grid =
[[158, 140, 139, 138, 146, 136],
 [152, 137, 132, 147, 152, 150],
 [151, 139, 138, 132, 141, 128],
 [116, 127, 134, 126, 125, 125],
 [109, 123, 129, 130, 122, 137],
 [151, 142, 135, 139, 143, 137]]
grid[0,0] => 158
grid[2,4] => 141
grid[4,3] => 130
grid[4,0] => 109
grid[2,2] => 138
grid[0,1] => 140
grid[3,2] => 134
grid[5,0] => 151
grid[0,2] => 139
grid[:, 1] => [140, 137, 139, 127, 123, 142]
grid[1,4] => 152
grid[5,4] => 143
grid[3] => [116, 127, 134, 126, 125, 125]
grid[3,4] => 125
grid[5,2] => 135
grid[:, 2] => [139, 132, 138, 134, 129, 135]
grid[1,5] => 150
grid[1] => [152, 137, 132, 147, 152, 150]
grid[5] => [151, 142, 135, 139, 143, 137]

data =
[[131 126 137 110 121 143 110 128 134 128 124]
 [134 125 134 100 121 141 109 123 130 132 129]
 [133 128 128 101 117 135 117 118 133 131 133]
 [129 131 129 114 113 133 124 123 139 125 133]
 [131 126 124 121 135 124 129 124 120 135 130]
 [125 128 129 127 125 131 122 129 130 125 121]
 [125 128 127 122 121 129 122 126 132 127 124]
 [132 127 134 105 118 144 108 127 135 127 127]
 [127 132 127 120 116 130 128 124 138 124 130]
 [126 126 127 133 135 125 127 129 123 130 125]
 [127 126 124 122 130 124 125 124 123 133 124]
 [127 130 122 117 116 126 127 120 136 128 131]
 [133 129 128 101 114 134 120 118 136 130 135]
 [128 126 124 126 134 122 129 125 120 134 128]
 [131 125 123 118 133 125 128 123 119 136 130]]
data[0][0] => 131
data[9][5] => 125
data[10][6] => 125
data[:, 10] => [124, 129, 133, 133, 130, 121, 124, 127, 130, 125, 124, 131, 135, 128, 130]
data[:, 5] => [143, 141, 135, 133, 124, 131, 129, 144, 130, 125, 124, 126, 134, 122, 125]
data[0][2] => 137
data[14][6] => 128
data[2][6] => 117
data[:, 2] => [137, 134, 128, 129, 124, 129, 127, 134, 127, 127, 124, 122, 128, 124, 123]
data[0][5] => 143
data[5][3] => 127
data[6][5] => 129
data[4][4] => 135
data[12][3] => 101
data[12][8] => 136
data[6][6] => 122
data[5][2] => 129
data[12] => [133, 129, 128, 101, 114, 134, 120, 118, 136, 130, 135]
data[6] => [125, 128, 127, 122, 121, 129, 122, 126, 132, 127, 124]
data[3][5] => 133
data[4][2] => 124
data[11][3] => 117
data[12][0] => 133
data[14][8] => 119
data[1][8] => 130
data[7][1] => 127
data[9][6] => 127
data[10][3] => 122
data[5][10] => 121
data[6][1] => 128
data[13] => [128, 126, 124, 126, 134, 122, 129, 125, 120, 134, 128]
data[12][4] => 114
data[3][10] => 133
data[13][1] => 126
data[6][9] => 127
data[1] => [134, 125, 134, 100, 121, 141, 109, 123, 130, 132, 129]
data[8][8] => 138
data[14] => [131, 125, 123, 118, 133, 125, 128, 123, 119, 136, 130]

M =
[[123 122 121 148]
 [143 149 147 113]
 [138 146 142 116]
 [117 131 117 128]
 [149 150 151 118]]
Indices start at 0.
row 0 col 0 -> 123
row 4 col 2 -> 151
row 0 col 1 -> 122
row 2 col 3 -> 116
row 1 col 0 -> 143
row 0 col 3 -> 148

x =
114  126  126  138  131  128  130  130
119  116  128  138  130  136  123  125
145  132  140  124  131  134  113  136
115  130  126  137  130  129  128  129
141  127  142  130  134  132  117  139
126  134  140  137  137  135  118  136
143  144  129  125  132  119  134  145
142  134  127  126  130  118  136  143
119  106  127  137  132  122  131  135
Rows and columns are counted from 0.
(0, 0) => 114
(8, 2) => 127
(7, 5) => 118
(6, 3) => 125
(2, 7) => 136
(7, 7) => 143
(6, 0) => 143
(3, 4) => 130
(7, 0) => 142
(3, 1) => 130
(0, 4) => 131
(6, 6) => 134
(4, 3) => 130
(1, 4) => 130
(4, 0) => 141
(7, 2) => 127
(3, 6) => 128
(5, 2) => 140
(3, 7) => 129

X = [[133, 150, 117, 124, 138, 135], [126, 126, 146, 142, 138, 130], [138, 120, 110, 124, 133, 119], [126, 108, 139, 129, 128, 146], [121, 132, 132, 124, 119, 146], [133, 150, 117, 124, 138, 135], [135, 132, 110, 120, 133, 125], [126, 132, 146, 142, 142, 135], [123, 138, 117, 120, 110, 114], [126, 120, 146, 142, 138, 125], [126, 120, 146, 142, 133, 119], [128, 144, 139, 133, 142, 141]]
X[0][-6]: 133
X[1][-5]: 126
X[4][4]: 119
X[-1][3]: 133
X[-11][5]: 130
X[11]: [128, 144, 139, 133, 142, 141]
X[-3][1]: 120
X[-7][-1]: 135
X[-11][-3]: 142
X[:, -6]: [133, 126, 138, 126, 121, 133, 135, 126, 123, 126, 126, 128]
X[-4]: [123, 138, 117, 120, 110, 114]
X[-8][3]: 124
X[-10][-6]: 138
X[-8][-1]: 146
X[-9][4]: 128
X[4][0]: 121
X[-12]: [133, 150, 117, 124, 138, 135]
X[:, -1]: [135, 130, 119, 146, 146, 135, 125, 135, 114, 125, 119, 141]
X[:, -3]: [124, 142, 124, 129, 124, 124, 120, 142, 120, 142, 142, 133]
X[:, 1]: [150, 126, 120, 108, 132, 150, 132, 132, 138, 120, 120, 144]
X[-9][-4]: 139
X[-8]: [121, 132, 132, 124, 119, 146]
X[-1][-2]: 142
X[6][3]: 120
X[11][2]: 139
X[-9][-5]: 108
X[-7][-4]: 117
X[8][-3]: 120

m =
[[133 103 122 127 125 135 114 136 123 130 122 131]
 [136 145 123 120 117 120 142 139 124 127 127 128]]
m[0][0]	133
m[1][0]	136
m[0][10]	122
m[1][4]	117
m[0][6]	114
m[:, 0]	[133, 136]
m[1]	[136, 145, 123, 120, 117, 120, 142, 139, 124, 127, 127, 128]
m[1][5]	120
m[0][5]	135

B =
[[122 128 129 130 135 132 118 126 134 120 123 127 137]
 [128 126 126 128 126 128 123 129 128 129 131 129 129]
 [125 137 121 133 106 109 114 108 128 121 133 123 130]
 [122 134 124 125 111 132 128 131 127 131 131 130 129]
 [122 123 132 125 134 123 129 132 135 127 127 129 132]
 [131 122 120 137 119 152 130 117 134 138 139 126 129]
 [120 128 129 129 134 133 121 130 130 121 122 124 137]
 [130 130 128 124 132 124 132 125 128 128 139 127 127]
 [124 132 124 122 120 128 129 127 134 122 131 128 127]]
Indices start at 0.
(0, 0) = 122
(4, 6) = 129
(2, 6) = 114
(0, 11) = 127
(6, 8) = 130
(3, 0) = 122
(7, 10) = 139
(3, 10) = 131
(0, 7) = 126
(0, 10) = 123
(8, 9) = 122
(4, 12) = 132
(6, 10) = 122
(1, 9) = 129
(1, 0) = 128
(4, 1) = 123
(6, 11) = 124
(0, 6) = 118
(4, 11) = 129
(6, 7) = 130
(6, 6) = 121
(3, 7) = 131
(7, 8) = 128
(7, 2) = 128
(1, 2) = 126
(0, 1) = 128
(2, 12) = 130
(4, 3) = 125
(6, 9) = 121
(3, 11) = 130
(2, 9) = 121
(8, 0) = 124
(5, 8) = 134
(3, 1) = 134

arr = array([111, 117, 138, 104, 115, 147, 110, 116, 152, 144])
arr[-10] = 111
arr[6] = 110
arr[2] = 138
arr[7] = 116
arr[4] = 115
arr[1] = 117

A =
[[117 110 132 147 115 142 116 147 142]
 [113 126 146 143 115 135 137 149 137]
 [109 137 124 123 129 131 150 115 128]
 [140 120 121 138 126 132 113 133 133]
 [135 133 124 107 137 109 128 120 108]]
A[0, -9] = 117
A[:, 7] = [147, 149, 115, 133, 120]
A[2] = [109, 137, 124, 123, 129, 131, 150, 115, 128]
A[3, -7] = 121
A[-1] = [135, 133, 124, 107, 137, 109, 128, 120, 108]
A[-4, 7] = 149
A[-4] = [113, 126, 146, 143, 115, 135, 137, 149, 137]
A[-1, 2] = 124
A[-3, -9] = 109
A[-5, 7] = 147
A[:, -7] = [132, 146, 124, 121, 124]
A[-3, -2] = 115
A[:, 4] = [115, 115, 129, 126, 137]

W = [111  99 138 139 125 137 118]
W[0] => 111
W[3] => 139
W[2] => 138

a = 130,128,119,107,141,125,131,110,106,137,121,114
a[0]: 130
a[10]: 121
a[8]: 106
a[1]: 128
